[[ -3  20  39  25]
 [  6  25  13   7]
 [ 32  17 -12 -38]
 [ 25  25  -7 -25]
 [ 12  13 -17  -6]]
=>
[[ 25  13]
 [ 17 -12]]

[[-11  11  -6]
 [ 12  12  33]
 [  1  -7  34]
 [-29  27 -26]
 [-35  24  -5]]
=>
[[12 33]
 [-7 34]]

[[  3   4 -18  26  -6]
 [ -7 -30   2 -18 -35]
 [ 17   1   5  21  -8]]
=>
[[-30   2]
 [  1   5]]

[[ 16  19  11]
 [ 24  -1 -41]
 [-33  14   6]
 [-28 -31 -21]]
=>
[[ -1 -41]
 [ 14   6]]

[[-12 -34  -2  20]
 [-14 -19  -9  18]
 [ -7  12  13  16]
 [ -1  12   0 -10]
 [  4   9   6  15]]
=>
[[-19  -9]
 [ 12  13]]

[[-17  -7  17  22]
 [ -7  39 -11  13]
 [  8  16  -9   4]
 [ 22 -21 -29  35]
 [  0   0   0   0]]
=>
[[ 39 -11]
 [ 16  -9]]
---
[[-28 -23 -23  16 -10  19  -3 -18  -8 -19  10 -36 -13   7   6]
 [ -4  -4 -17   0 -13  21 -12  -6  13 -19  11 -38 -12   6   5]
 [  1   1   3 -17  24   0 -25   8   0 -19  13 -41 -10   5   2]]
=>
[[-28  -4   1]
 [-23  -4   1]
 [-23 -17   3]
 [ 16   0 -17]
 [-10 -13  24]
 [ 19  21   0]
 [ -3 -12 -25]
 [-18  -6   8]
 [ -8  13   0]
 [-19 -19 -19]
 [ 10  11  13]
 [-36 -38 -41]
 [-13 -12 -10]
 [  7   6   5]
 [  6   5   2]]

[[  9 -28 -11 -21  -2 -13  13]
 [-20  -5 -14  21  21  10  -6]
 [-22  -8   0 -19   9  36  19]]
=>
[[  9 -20 -22]
 [-28  -5  -8]
 [-11 -14   0]
 [-21  21 -19]
 [ -2  21   9]
 [-13  10  36]
 [ 13  -6  19]]

[[ 22 -41]
 [ 37 -44]
 [  1 -31]]
=>
[[ 22  37   1]
 [-41 -44 -31]]

[[-34   7   9  15  -8   3   0 -22]
 [ -6  -9   0  14  -4  -9  -3  20]]
=>
[[-34  -6]
 [  7  -9]
 [  9   0]
 [ 15  14]
 [ -8  -4]
 [  3  -9]
 [  0  -3]
 [-22  20]]

[[ 12 -10 -22   1  31   1]
 [  1 -21 -29  16 -11  17]
 [-24  18 -31 -17  24 -17]
 [ -8  35  -1  17 -12  16]]
=>
[[ 12   1 -24  -8]
 [-10 -21  18  35]
 [-22 -29 -31  -1]
 [  1  16 -17  17]
 [ 31 -11  24 -12]
 [  1  17 -17  16]]

[[ -3   4 -18  -8  22 -11  -2]
 [ -5  12 -33   6  37  -1  -8]
 [  2   0   8  13 -11  13  -1]
 [ -2  -7   0 -38   5 -35   9]
 [  5 -12  34  -6 -38   1   8]
 [ -1   8 -13  21  13  17  -8]
 [  2   0   9  17 -12  17  -2]
 [ -2  10 -19  21  20  15  -9]
 [  4  -7  23   6 -27  10   3]
 [ -1  -2  -1 -13   3 -13   3]
 [ -2   8 -15  16  15  12  -7]]
=>
[[ -3  -5   2  -2   5  -1   2  -2   4  -1  -2]
 [  4  12   0  -7 -12   8   0  10  -7  -2   8]
 [-18 -33   8   0  34 -13   9 -19  23  -1 -15]
 [ -8   6  13 -38  -6  21  17  21   6 -13  16]
 [ 22  37 -11   5 -38  13 -12  20 -27   3  15]
 [-11  -1  13 -35   1  17  17  15  10 -13  12]
 [ -2  -8  -1   9   8  -8  -2  -9   3   3  -7]]

[[-17  37 -32]
 [  6   0  27]
 [ 27 -36  18]
 [  0  27 -36]]
=>
[[-17   6  27   0]
 [ 37   0 -36  27]
 [-32  27  18 -36]]
